Rows are one point carried round by a steady rotation, each followed by how many steps it has turned.
The counts run from 0 to 114.
[147 119 179 111 118 139 139 121 155 175 121 127 127 159 126  79 138 166
  92 127 106  70  95 146 146 132 141 106 167 146 114 147  83 130 163 126
 141 107 167 131 112 106]
95
[108 158  66 104 123 154 140 100  75  68 117 164 133  88 100 112 126  78
 126  79 128 146 138 128 125 100 123 128 120 108 171 139 142 140 113 157
 161 148 131 104 167 122]
42
[124 101 159 131 165 102  93 109 124 208 122 152 122 169  96 116 108 148
  99 137  73 124  89  96  75 133  95 131 123 117 112 138 133 157 112 149
 138 104 161 128 170 134]
66
[ 89 133 119 135 156 116 136  87 214 119 137 107 110 143 105 120 123 168
  98 116 133 167 102 113 124 136 134 129 143 119  88  55 113 115 135  71
 131  95 118 147  98 139]
75
[179 152 162  82  99 127 142 131 143 128 111 119 156  75 187 100 146 114
 125 138 114 130 135 130 161  84 162 101 117 159 152 136 112 114 107 132
 126 112  90 130  95 122]
14
[169 119 135 159 104  97 129  68  97 163 154 161  93 148  91 162 103 162
 150 109 140  83 146 151 114 142 111 128 144 103 107 173 144 144 115 131
 112 100 147 145 109 147]
112
[141 132 135 132 126 121 195 134 107  98 147 112 128 115 115  90 138 118
 154 132 127  68 144 113 150 136 135  79 153 165 143 157 139 183 135 105
 123  65  92 112  81 105]
97
[112 136 108 120 154 144 144 147 129  96 117 107  83 110 130 105 119 174
 133 154 157  89 132  91 127 133 195 135 152 126 154 119 143 101 181 137
 138 137 169 108 114  99]
100
[114 152 132 127 176 181 123 168  77 138 158 172 140 122 117  83 131 111
 121 138  70 110  70 128 124 145 133  89 135 127  98 139 107 177 120 127
  99 157  93  87 168 135]
51
[146 149  99 173 114 189 107 154 113 110 143 163 107 110 175 118 153 120
 175 163 156 140 117 124 139 156 193  94 128 132 175 151 162  99 113 118
 114 120 165 134 142 122]
34
[134 145  76 160 154 162 131  63 137 136 156 185 123 119  63 131 123 158
 100  85  97 120 122 131 108 151 121 159 148  84 130 124 116 102 109 102
 117 124 117 164 143 146]
46
[145 141 150 120 206 119 101 137 143 130 133 132 144 116 103  94 163 117
 123 189 129 143 113 123  88 101 157 128 130 147 157 166 139 147 130 149
  93  74 131 118 101 114]
81
[ 95 144 132 114 141 188 177 119  95 147 137 163 109 127 155 102 111 126
 124 126  80  90  82 143 141 145 124  60 130 116  88 101 122 134 133 134
 119 146 138 154 189 128]
50
[139 130 164 121 119 124 178 157 174 122 119  80 101 139 138 139  91 152
  88 120 125 165 174 172 115 178 125 141 164 145 109 102 128  89 150 109
 131 110 101 123  57 129]
10
[ 53 138 118 122 145 101  88 128 122 124  97 151 136 111  94 122 117 104
 112 123 139 146 131 108 126  84 174 115 155 135  88 104 153 161 131  99
 134 159  82 106  93 158]
72
[166 130 116 162 128 124 121  89  99 140 143 180 112 128  57 149 132 168
 130 106 135 113 127 112  92 112 125 139 144  79 138 206 110 130 122 136
 114  87 164 114  94 129]
111
[128 148 134 133 104 121 114 113 192 140 128 119 114 129 129 150 122 134
 111 155 156 192  87 110 110 124 140 146 134 121  88  83 104 119 129  82
 158 115 142 139 114 127]
74
[139 167  99  95  90 149 105  94  81 118 138 168 158  59 124 144 129  90
 138 113 119 144 142 163 127  76 130 130 110 121 150 134 127 111 101 134
 147 175  80 128 139 149]
43
[158 153 137 112  95 154 163 121  87 123 149 103  94 114 111 173  95 123
 163 125 124 168 152 181 138 183  66 141 109 102 166 127 155 124  99 139
 143 112 113 121 129 123]
39
[126  98 130 126 165  91 177 114 135 134 128 149 115 166 107 117 161 134
  47  98 107 124 122 169 119 115  86 106 147 116 104 182 113 135 120 104
 146  56 143 129  95 138]
2
[ 98 123 139  74 184 108 161 114 105 129  82 105 103 146  97 125 123 126
  98 100 127 141 162 150 109  98 103 135 129 172 156 156 145 142 152 166
 186 136 133 131 112 106]
86
[111 101 110 160 145  93 138 129 111 151 128 144 101 147  72 138 128  96
 138 111 107 139 109  76  70 131  82 114 119 135  92 130 123 198 117 130
 176  91 141 125 162 124]
67
[149 138 119  88 104 144 141 143  91 119 137 116 105 142 133 134 111 124
 109 123 128 165 134 165 150 177  63 146 110 106 174 126 152 103  98 140
 138 156 110  90 178 126]
40
[152 165 154 127  40 161  92  96 135 157 128 124 137 127 157 128 104 125
 125  99 133 122 109 139 150 144 143 123 155 118 120  69  89 139 113  92
 161 117 126 150  87 125]
29
[193 157 169 128  80 112 130 114 164 148 117  92 131 125 133 146 108 149
 152 125 177 160 131 100 110 152 134 177 150 122 131 135 102 135 130 137
 166 120 149  90  93  85]
103
[164 107 148 146  97 102 104 142 122 179 103 131 127 135 112 122 132 157
 130 125 114 112 206 123 101 141 127 132 157 140 174 182 167 111 106 146
 105 126 114 153  99 137]
18
[144 154 147 110 129 139 156 133 150  86  72 110 154 108 172  94 133  98
 117  78 131 133 178 107 139  91 152 106 139 168 149 133 114 142 112 131
 164 111 106 123  76  99]
13
[105 121 113 141  96 146 153 185  78 145 141 163  94 147 127 156 112 118
 113 104 121 102 116 160 136 165  98 111 185 102 150 129 130 111 125 129
 143 127 187 101 129  96]
114
[168 161 174 113 159 180  89  94 112 160 135 143 109 124 123 135  96 167
 138 151 149 132 104 138 136 144 168 147 129 115 156 154 151 139 112 177
  78 150 139 114 119 147]
36
[173 142 109 111  86 103 136  87 100 123 106 161 132  95 154 129 132 137
 160 120 159  98 140 104 162  67 147  99 114 120 155 140 136  84 104 138
 153 137 141 168 125  86]
108
[103 130 109 172  90 141 133 102 145 152 116 142 110 114 131 126 162 137
 123  84 125 103 162 157 113  80 165 111 185 159 110 133 116 108 159  93
 164 106 145 172  75 110]
93
[126 119 144 130 157 117 145 140 168 152 128 165 128 147 111 124 149 114
  60 122 107 123 110 143 103  97 106 153 162 114 112 137  78 107 126 120
 138  51 174 146 110 106]
1
[161 171 130 159 113 165 133 105  92 139 160 110  98 121  95 167  85 109
 185 120 126 154 139 117  94 184 114 152 117 122 162 151 146 156  98 156
 156  72 138 115 136 136]
38
[119 145 116  93 140 126 141 143 148  88  86  85 140 160 174  58 132 114
  96  85 126 130 170  96 132 138 148 138 164 157 161 125 119 148 129 145
 150 116 139 105  98 110]
12
[137 118 184  99 142 146 146 143  99 165 103 150  81 114 123 134 103 126
 121  82 103  58 124 107 141 147 105  93 154 138 160 143 131 131 136 200
 154 103 126 141 127 109]
21
[ 89 123 128 138 160 177 132 149 149 109 101 120 109 140 107 108 123 153
 131 107 110 199 153  87 105 153 149 176 135 131 119 137 132 144 126 118
 133 183 144  98 137 150]
56
[100 148 148 100 160 128 144  98 143 108 109 124 119 118 181  87 156 117
 127 167 122 161 118 128 142  79 157  61 109 180 121  97 151 114 107 136
 116  95 127 162 150  93]
79
[176 123 139 130 121 138  94 128 120 155 128 181 125  94  74 135 142 158
 119 130 122 104 110  92 128  96 153 160 161  72 161 154 114  94 117 146
 101 116 154 148 115 108]
110
[102 124 116 131  82  88 126 172 106 117 121 147 122 138 187  96 158  85
 115 172 120  78 120 177 123 129 137  99 168 164 113 140 153 139 132 104
 128  81 131 133 136 122]
4
[202 134 164  86  96 122 134 127 186 138 117 123 155  97 176 101 148 151
 107 173 138 135 124 113 122 101 153 112 136 115 175 138 103  89 125 150
 125 112 122 138 109 108]
15
[128 126  98 151 101 154 114  98 101 161 170 174 145 160 102 112 144 127
 115  74  85 111 135 166 108 147 101 166 141 106 114 151 130 123  90  98
 111 145 101 153 133 169]
47
[ 94 106 106 104 106 139  83 171 125 122  96 159 132  92  89 128 121 140
  92 102 143 103 113 122 123 171 144 159 183  82 161 114 157 110 142 122
 128 167 138  94  84 148]
26
[126 121  87  89 106  69 109  95 159 117 119 141 148 123  95  90 156 163
  73 140 136  74 159 166 107 114 141 145 172 112 124 126 158 107 137 111
 117 144 120 147  80 134]
91
[163 155 138 106 108 137 168  91 152 115 122  89 109 110 120 139  79 174
 141 119 153 155 137  84 152 155 119 144 142 114 160  76  96 105 120 134
 170 108 157 116 109  96]
104
[139 148 155  57 121  87 128  91 115 143  94  96 148 129 117 110 112  97
 107 111 139  97 161 138 122  89  99 115 150 179 135 118 133 174 142 170
 196 119  97 114 126 106]
87
[114 111 132 147 139  99 109 141 154 127 103 106 143 196 152  71 188 105
  97 118 138 180 130 156 131 104 114 128 126 165 147 126 151 174  98  72
 132 120 124 133  91 121]
77
[116 159 140 117 161 149 126  77 141 118  95  96 121 165 156 102  87 139
 146  68 112 194 167 105 120 135 148 142 107 136 102 133 113 160 104 129
 144 192 108 110 137 153]
57
[151 149 182 117 109 127  87 133 120 136 122  98 142 118 106 122  89 145
 164 118 158 137 162 107 127 114 154 172 171 160 150 138 120 154 138 123
 134 151 125  73  75 127]
102
[116 124 110  98  69 111 129 141 129 121 127 157 100  80  95 151 104 138
 102 140 132  64 127 128 130 181 130 123 150  85 149  87 147  92 159 125
 134 168  99 129  94 131]
25
